(in the rows, 128 means zero)
These are runs of 7 systems, one row a step. Runs of the same system follow the same rule from any start.
niz, trace 1:
[[181 146 107 120  84 122 115 115 139 154 101 128 147 130 109 115 158 154]
 [152 107 108 146 111 128  84  91 147 127  97 142 157  93 112 127 156 116]
 [172 104 146 146 109 161 123  90 114  87 121 147 156 120 111 148 139 118]
 [151 125 163 134 125 180  80  96  97 121 143 141 128 129 134 129 123 129]
 [135 118 133 103 133 163 112  95 114 129 148 177 136 126 167 123  94 135]
 [154 133 117  99 111 157 131 117 141 120 157 141 149 149 161  97  78 131]
 [133 123 109  91 124 142 108 114 145 111 117  98 153 153 162  85 108 126]
 [139 140 124 106 140 131 117 128 151  95  83 129 167 163 157 111 127 153]
 [135 147 131 155 148 131  88 147 165 101 108 137 172 159 141 122 120 136]
 [104 109 144 166 157 130 104 140 149  86 131 136 166 157 138 136 113 107]
 [ 98 124 166 147 151 137 119 151 111  90 151 131 144 181 136 136 116 119]]
fod, trace 2:
[[163 170 161 147 139 160 159 107 125 145 169 108 119 118 177 145  91 169]
 [110 151 117 133 173 135 131 101 162 119  98 105 118 115 196 106  75 132]
 [150 111 117 131 115 135 178 101 167  82 120  80 143 134 157 122  80 105]
 [141 138 146 152 118 128 114 133 161 104 108  51 137 196 144 132 105 124]
 [109 103 149 127 132 109 127 115 135  84  72 123 146 208 151 150 126 122]
 [127 123 141 145 101  93 142 157 150  99 128 169 179 199 129 156 111 110]
 [ 91 109 133 128 108  94  80 161 125 131 154 149 186 178 136 126 132  80]
 [ 93  95 145  75 105 113 124 166  84 133 176 146 168 169 133 126 164 110]
 [105 141 117  76 135 117 129 202 104 145 175 167 160 148 117 100 162 160]
 [104 118  75  83 151 130 111 175 114 126 156 167 156  95  85  73 164 141]
 [140 112  90 121 141 161 117 151  98 125 182 125 135  81  53  84 178 152]]
riv, trace 3, 11 rows:
[[113 139  92 123 138 117 135 157 123 102 132 147 154 138  99  83 119 116]
 [112 112 126 142 145 142  91 157 141 108 146  93 147 125 106 107 146 112]
 [ 95  92 131 113 168 143 128 135 109 104 136 127 125 120 119 126 156 137]
 [123 114 122 150 145 130 138 162 120 129 163 150 120 141  92 133 137 156]
 [103 103 122 175 139 113 127 129 121 136 173 128 136 127 120 144 119 115]
 [112 106 133 137 125 118 174 128 115 112 161 103 132 119 125 138 123 108]
 [119 135 141 139 143 110 166 157 140 130 137  93 121 128 132 150 141 140]
 [ 97 131 119 141 144  85 156 150 148 137 115 139 123 109 136 148 134 117]
 [122 115 126 128 112 103 141 154 159 127 123 134 126  96 109 147 138  87]
 [125  99 154 116 113 120 128 135 146 140 122 107 110 101 128 168 163 107]
 [130 115 139 108 114 113 149 123 121 162 117 142 100 112 133 165 157 138]]
bisek, trace 4 (11 x 18):
[[147 152 135 127 109 124 143 179  99  77 172  89 218 130  86  90 180 114]
 [ 68 161 155 106 195 146  62 165 105 122 141 127 160  99 167  84 152 119]
 [115 102 142 107 175 159 163 145 103  74 155 193 154  48 117 132 158 117]
 [108  92 147 133 154 171 108 189 157 147 223 121 108  79 114 148 130 127]
 [ 80  48 106 133 183 150 130  91 128 140 161 100  85  81 146 145 127 145]
 [118  87  98 186 153 106 196 130 134 120 169  78 120 117 102 161 142 163]
 [ 78 125  91 210 171  74 127 132 159 155 135  74 134 130 146 135 116 135]
 [110 120 109 191 148  67 157  97 164 102  80 110 177  98 154 157 142  99]
 [129 142 167 170 126  80 131 161 190 125  93 119 171 123 160 192 161 116]
 [108 119 156 121 127  81 120 136 178 158  72 184 137 121 180 194 151 124]
 [141  90 128  98  69  81 150 136 168 173 108 191 136 127 136 196 160 127]]
goz, trace 5 (11 x 18):
[[120 125 154  73 147 172 161 184 161 133 187 126  88  89 148 134 100 131]
 [125 107  78  98 150 132 166 139 197 152 126 138  78 107 141 116  87 170]
 [161 106  68 140  95 103 157 138 195 136 117 106 118 170  92 121 100 152]
 [144 132 123 169 108 107 113 124 163 132  85  39 117 179 118 142 136 136]
 [132 140 162 187 139  99 150  92 106 108  78  89 127 158 143 175 149 137]
 [130 168 183 187 118 105 129 105 103 134 113 171 144 150 159 181 115 108]
 [105 131 173 110 102 120  99 109 117 131 114 177 130 137 170 157 102  59]
 [110 100 171  40 101 145 124 136 104 125 127 169 115 149 151 146 139  99]
 [129 122 126  44 124 144 107 142 108 159 117 180 106 146 131 118 156 175]
 [151 126  66  92 110 126  98 114 107 150  99 179 131 134  85  79 158 167]
 [159 134  87 126  99 141  83 126  96 115 119 112 157 130  56  67 172 128]]
fod, trace 6, 11 rows:
[[117 128  75 139 160 117  93 156 154 166 100 140  95 163  94 101 134 199]
 [123  81  53 162 127  97 142  82 108 119 108 160 132 111  76 112 138 125]
 [144 147 127 206 108 103 133 116  87 155 165  98 137 109  83 143 155 124]
 [ 82 148 166 154 174 116 117 116  76 140 112 113 108  87 152 155 162 119]
 [125 143 163 123 154 128 189 143 147 114 128 162 114  60 159 168 123 118]
 [130 133 137 121 127 142 111 159 206 150 137 107 105  72 145 135 104  98]
 [129  70 124  84 107 148 116 106 160 138 117  72  77 127 140 139 127 114]
 [158 119 117 115  97 113 152 117 149 157  93 109  85 179 126 156 128 177]
 [129 136  85 149 111  73 124 105 147 149  60 150 136 161 124 128 127 136]
 [145 124 119 150  71  78 135  94 112 129 106 132 171 125 114 140 150  79]
 [138 158 181 129  92 110 110 130  89 150 129 110 164 130 145 154 173 103]]
bisek, trace 7, 11 rows:
[[119 117 112 140 149 121 158 165 147 141 179 105 141 157 130 133 125 174]
 [ 89 100  71 141 164  99 122 119 153 131 125 122 155 126 147 104 116 132]
 [137 104 108 149 131 106 144 134 163  94 122 103 190 111 121 133 160 125]
 [111 121 146 141 158 116  94 159 161 130 119 114 168 133 155 151 169 147]
 [103 104 127 132 150 101 129 130 135 127 114 185 161 114 147 160 161 140]
 [125  91 124 126 106 103 123 149 152 156 170 162 167 120 131 163 150 127]
 [112  83 115  96 114 113 112 110 136 173 151 119 154 119 169 149 159 143]
 [132 107 103 104 123 101 165 116 118 156 143 121 162 117 148 142 179 176]
 [125 143  82 129 132  91 132 145 138 184 150 135 168 115 132 111 161 175]
 [139 128  87 136 131 111 109 111 142 158 131 139 189  74 141 111 166 147]
 [169 130 129 144 131 140 108 121 144 144 146 127 186  77 142 140 179 168]]
did, trace 8, 11 rows:
[[118  98 130  46 149 181 107 179 135  66 130 190 136 140 101  87 129 118]
 [ 83 124 172  59 140 131  64 193  95 163 149 150 133 149 140 132 192 141]
 [ 92  68 123  98  97  94 136 119  54 156 179 179 167 132 121 154 187 115]
 [ 88 117  62 130 117 100 112 120  62 154 204 121 181 128 106  57 129 106]
 [ 95 145  98 120 129  96 119  99  53 129 113  36 150 106 120  68 181  99]
 [132 159  97 152 161 100 194 121  76 112 116  78 137  67  90 108 198 161]
 [149 143 115 196 160 127 147 138 158 127 166  68 162  30 111 136 171 144]
 [142  78 132 190 169 187 106  91 166  84 141  56 116  48 108 138 140 117]
 [132  83 135 183 208 197  98 104 156 106 127  72  61 134 114 147 123 194]
 [133  77 148 191 164 140 125  97 176 149 125  91  95 185 170 207 119 211]
 [140  56 102 176 132 118 155  82 208 114 129 133 148 203 178 176  62 167]]
Bam, trace 9 (11 x 18):
[[ 82 134 167 163 196 108 119 158 139  65  84 150 169 133 147 153 155 116]
 [109  85 162 150 121 132  90 166 162  90 136 190 153 120  94 167 136  61]
 [100  82 169 103 127 164  59 175 139 154 205 119 137 114 132 141 149 100]
 [ 80  80 141  86 137 129 136 146  56 153 187 129 106 133 111 144 181 146]
 [ 91 138  84 128 123  76 128 163  80 197 154 170 107 146  79 109 155 153]
 [ 73 145  54 144 135  73  95 127 103 168 121 105 140 105  99  62 140  97]
 [138 156  97 137 117 109 131 128 102 106 108  79 168  61  78  80 192  96]
 [154 177 145 159 163 132 117 140 123 124  88 128 141  46 107 136 204 155]
 [135 110 125 172 157 135 105  94 156 142  89 173 103  37 120 171 155 133]
 [161  77 111 143  97 154 112  94 179 172 155 123  93  47 115 162 129 118]
 [151  94 114 113 111 139 167 101 149 187 174  60 100  84 156 159 145 170]]
did, trace 10:
[[ 60 102 123 163 208 113 167  87 123 111  99 105  81  93 172 150 105 120]
 [ 78 113  91 149 187  99 183 129 181 153 122 110  66  95 163 148  83 147]
 [100  85  83 129 135 100 144 118 228 161  96 100  72 103 153 150  94 116]
 [127  83  65 115 132 113 114 117 220 146  53 145  68 129 113 128 102 140]
 [132 125  85 119 135 104  79 127 204 168  38 181 104 142 136 136 128 166]
 [139 122 103 112 124 106  89  91 168 164  57 226 143 121 173 146 124 151]
 [128 140  99  81 135 130  96  90 144 157  94 233 147 109 192  99  90 136]
 [120 156 115  34 126 140 106  91 114 172 101 183 124  97 207  90 106 134]
 [142 151 110  15  97 131 156 104 100 186 129 166 111  79 172 100 132 151]
 [174 151  93  39  67 133 139 120 116 201 164 140 134  69 138  89 153 148]
 [201 135  98  60  55 162 104 100 107 178 150 107 141  71 103  80 173 143]]
riv, trace 11, 11 rows:
[[140 157 140 140 146 111 173 136 132 115 112 125 153 101 145 148 158 154]
 [131 154 135 141 138 111 141 154 165 130 121 177 150  84 142 145 127 125]
 [137 112 138 116 116 143 125 143 180 126 145 149 138  81 144 144 117  96]
 [146  86 140  83 113 153 135 123 169 138 140 119 106 105 151 155 130 134]
 [149 102 106 108 109 120 144 112 156 167 120 140 105 143 143 152 125 170]
 [153 115  88 139  83  93 133  99 145 164 118 145 152 150 132 136 116 135]
 [157 121 116 119  74 103 132  95 130 133 118 110 182 133 144 125 145 109]
 [154 149 140  86 106 120 136 122 122 129 107 108 172 123 159 122 171 145]
 [143 168 123  90 128 120 113 145 130 153 117 163 162 114 151 107 155 161]
 [138 140 101 105 118 141  87 134 139 156 150 165 160  93 133  88 129 126]
 [153 103 106  97 118 173 100 107 129 139 168 112 142  94 129  91 127 137]]
niz, trace 12, 11 rows:
[[103 114  91 150 158 112 101  92  98 135 104 111 134 138 131 104 146 151]
 [139 157 117 162 147 114 159 120  99 112 130 159 176 120 124 123 141 160]
 [129 151 135 156 144 141 113 142 118 120 169 112 164  91 126 108 136 114]
 [113 107 156  98 150 148 142 137 117 102 156 118 145  94 152 138 151 117]
 [140 129 161  99 134 158 132 161 140 141 167 121 124 137 141 143 139 168]
 [120  99 111 120 138 133 109 134 167 166 154 115 119 132 157 134 119 158]
 [133  97 103 143 123 106 156 110 148 135 138 105 142 157 143 145 119 155]
 [136 133 121 162 123 108 125 104 111 143 127  75 147 158 139 132 141 153]
 [116 143 131 152 138  96 122 110 100 143 118 126 165 123 153 142 158 140]
 [133 145 141 154 116 110 131 138 116 138 160 142 182 113 137 146 152 123]
 [117 107 148 122 107 130 112 139 114 135 175 113 160 115 133 138 154 101]]
Bam, trace 13:
[[129 149 138 136  94 126  85 142 130 182 107 148  42 190  94 138  87 125]
 [ 90 130 126 124 110 122  88  91  98 149 110  45  74 167 140  98  88  77]
 [146 175 168 117  86 128 160 124  68 105  98  52  90 162  95 119 141  92]
 [120 226 188 149 146 119 115 147 103 127  55 116  69 152 135 137 122 127]
 [101 146 164 143 130 136  95 103 123  98  48 134  55 123 120 135  93  48]
 [151 141 189 101  80 180  80 136 142 118 109  79  50 125 101 131 104  59]
 [124 141 204  90 131 178 107 125  93 134 101  59  24 155 139 150 135 133]
 [114 141 166 124 110 124 130 110  87 149  65 124   5 192 101 163 107 128]
 [115 166 134 145  86 113  87 114 122 167  77  86  33 187 113 116  65  75]
 [121 170 174 113  87 135 116 103  92 115  80  16  60 167 131 111 103  55]
 [145 210 215 116 109 138 144 142  83 100  48  75  46 160 119 146 133  99]]
goz, trace 14, 11 rows:
[[110 121 161 109 142 138 122 160 136 115 111 139  87 162 125 145 120 131]
 [111 112 123 134 145 129 109 129 130 135  98 170  86 158 115 140 122 148]
 [124 109 111 143 109 122 101 126 115 134 117 157 103 169  86 130 125 120]
 [109 120 132 128 112 128  87 130  84 139 116 115  98 159  87 118 147 107]
 [104 141 137 129 139 123 122 126  64 130 115 132  91 126  93 118 155 126]
 [115 164 125 138 136 123 122 145  86 135 129 166 101 107  86 110 134 114]
 [115 145 120 119 125 132 112 147 120 124 126 148  98  85  80  99 125  80]
 [119 123 131 111 133 152 134 162 127 113 135 116  80  83  75 117 138 101]
 [134 130 123 133 148 153 148 151 138 134 136 121  63  84  87 127 130 144]
 [145 135 100 161 127 133 152 128 152 141 129 120  66  97  82 124  98 130]
 [143 135 118 160 101 128 150 128 150 133 125  85  69 122  88 133  96 101]]

Name the system that made each run.
trace 15, 2 rows:
[[135 104 131 123 105 131 136 100  79 133 160  89 148 159 130 131 147 140]
 [144 129 107 144 119 121 159 124 103 111 158  90 164 159 114 104 129 146]]
 : did
trace 16, 2 rows:
[[130 136 109 120 119  87 190 104 111 111 123 129 183 144 162 123 126 138]
 [126 148 104  98 137 120 164 152 160  91 130 110 171 102 145  85 117 112]]
 : did
trace 17:
[[106  99 103 119 133 126 141 172 166 115 178 167 146 184 120 117  78 132]
 [ 99  58  90  91 120 131 110 121 165 102 138 101 156 153 148  96 106  96]]
 : bisek
trace 18 (2 x 18):
[[144 160 123 141 104 116 137  70 116 173 161  99 160  86 195 117 104 118]
 [165 138 105  96 118 164 177  76 117 100 121  85 103  89 139  86  96 127]]
 : did
trace 19, 2 rows:
[[162 195 134 122  94 107 125 152 164 157 114  89 152 123 147 111 135 132]
 [115 109 134 122 115  97 106 130 181 127  84 112 162  97 151 147 160  85]]
 : niz
trace 20:
[[132 145 101 145 149 136 143 137 122 146 161 177 121  63 104 110 121 141]
 [148 113 113 157 130 166 104 112 154 147 172 104 120  63 121 123 118 122]]
 : bisek
trace 21:
[[144 165 141 112  80 122  84  99 135 140  86  78 135 115 152 104 122  70]
 [143 137 159  81  95 113 121 111 136 106  50 169 150 124 159 150 150  91]]
 : niz
trace 22:
[[108 134 135 118 160 110 166 117 139  84  49 116 103 129 145 136 128 116]
 [153 147 163 155 124 126 147 159 153 104 110 176 128 164 113 169 120 140]]
 : goz
trace 23, 2 rows:
[[124 155 190 147 144 160 112 106 140 116 118  62  98 136 186 144  84 101]
 [119 132 167 121 154 143 192  97 121  84 109 158 104 156 188 162  70 126]]
 : goz
trace 24:
[[149 126 149 101  93 153  83 196 165 149 182  93 137  72  88 123 177  97]
 [119  22 134  72 122 155 119 128 154 127 132 124  99 104 113 171 182 132]]
 : niz
trace 25 (2 x 18):
[[159 104 154 177 113 133 157  83 160 139 163 105 138 154 188 191  85 149]
 [133 116 149 136 106 110 206 116 148 130 177 128 140 161 189 177  67 125]]
 : Bam
trace 26:
[[183 201 145 163 129 151 170 138 153  73 117 153 142 136 125 108  62 130]
 [ 94 152 156 131 161 163  81 127 154  90 104  81 108 100 163  97  82  58]]
 : niz
trace 27, 2 rows:
[[125 148 103  92 129 118 110 181 132 149 113 105 111 102  72  88 189 142]
 [141 110 109 108 136 148 117 126 110 119  88 144 102  80  65 116 193 144]]
 : fod
trace 28 (2 x 18):
[[116  72 173  52 134 175 139 126 138  82 120 118  93 106 156 150 131  92]
 [164 143 159  85 116 167 123 149 157 151 118 142  70 178 140 146 104 181]]
 : niz
trace 29, 2 rows:
[[165 153 136 149 134 163  81 107 141 177 147 152 116 114 151 134 116 179]
 [181 118 106 152 120 161 132  70 128 140 138 169 133 114 143 135  99 176]]
 : bisek
trace 30 (2 x 18):
[[133 147  97  70 119 135 146 113 149 127 147  99 164  71 188  71  99 100]
 [162 142  90  65 135 158 139 151 185 127 110  85 126  97 134  74 138 176]]
 : riv
trace 31, 2 rows:
[[142 179 149  77 104 116 138 213 169 101  90  86 134 123  99 106 160  97]
 [ 82 123 143 100 166 123  48 158 157 158  77 131 108  92 144 137 186 124]]
 : riv
trace 32 (2 x 18):
[[ 96  83  96 161 114 124 133 122  76 126 166 159  73 147  45 116 100  89]
 [121 102 153 193 116 132 129 108  78 118 168  35  99 155  88 150 134 104]]
 : riv
trace 33 (2 x 18):
[[ 98 171 153 173 173 104 142 125 108 132 115 117 132  86 157 149 147 128]
 [115 161 170 148 136 109 166 160 130 137 163 132 142  82 151 164 132 106]]
 : niz
trace 34:
[[136 147  86 128 115 110 150 108 123 153 134 154 132  97 128 102 112 131]
 [135 154 110 129 114 124 127 110 109 144 131  85 131  91 126  96 134 117]]
 : fod
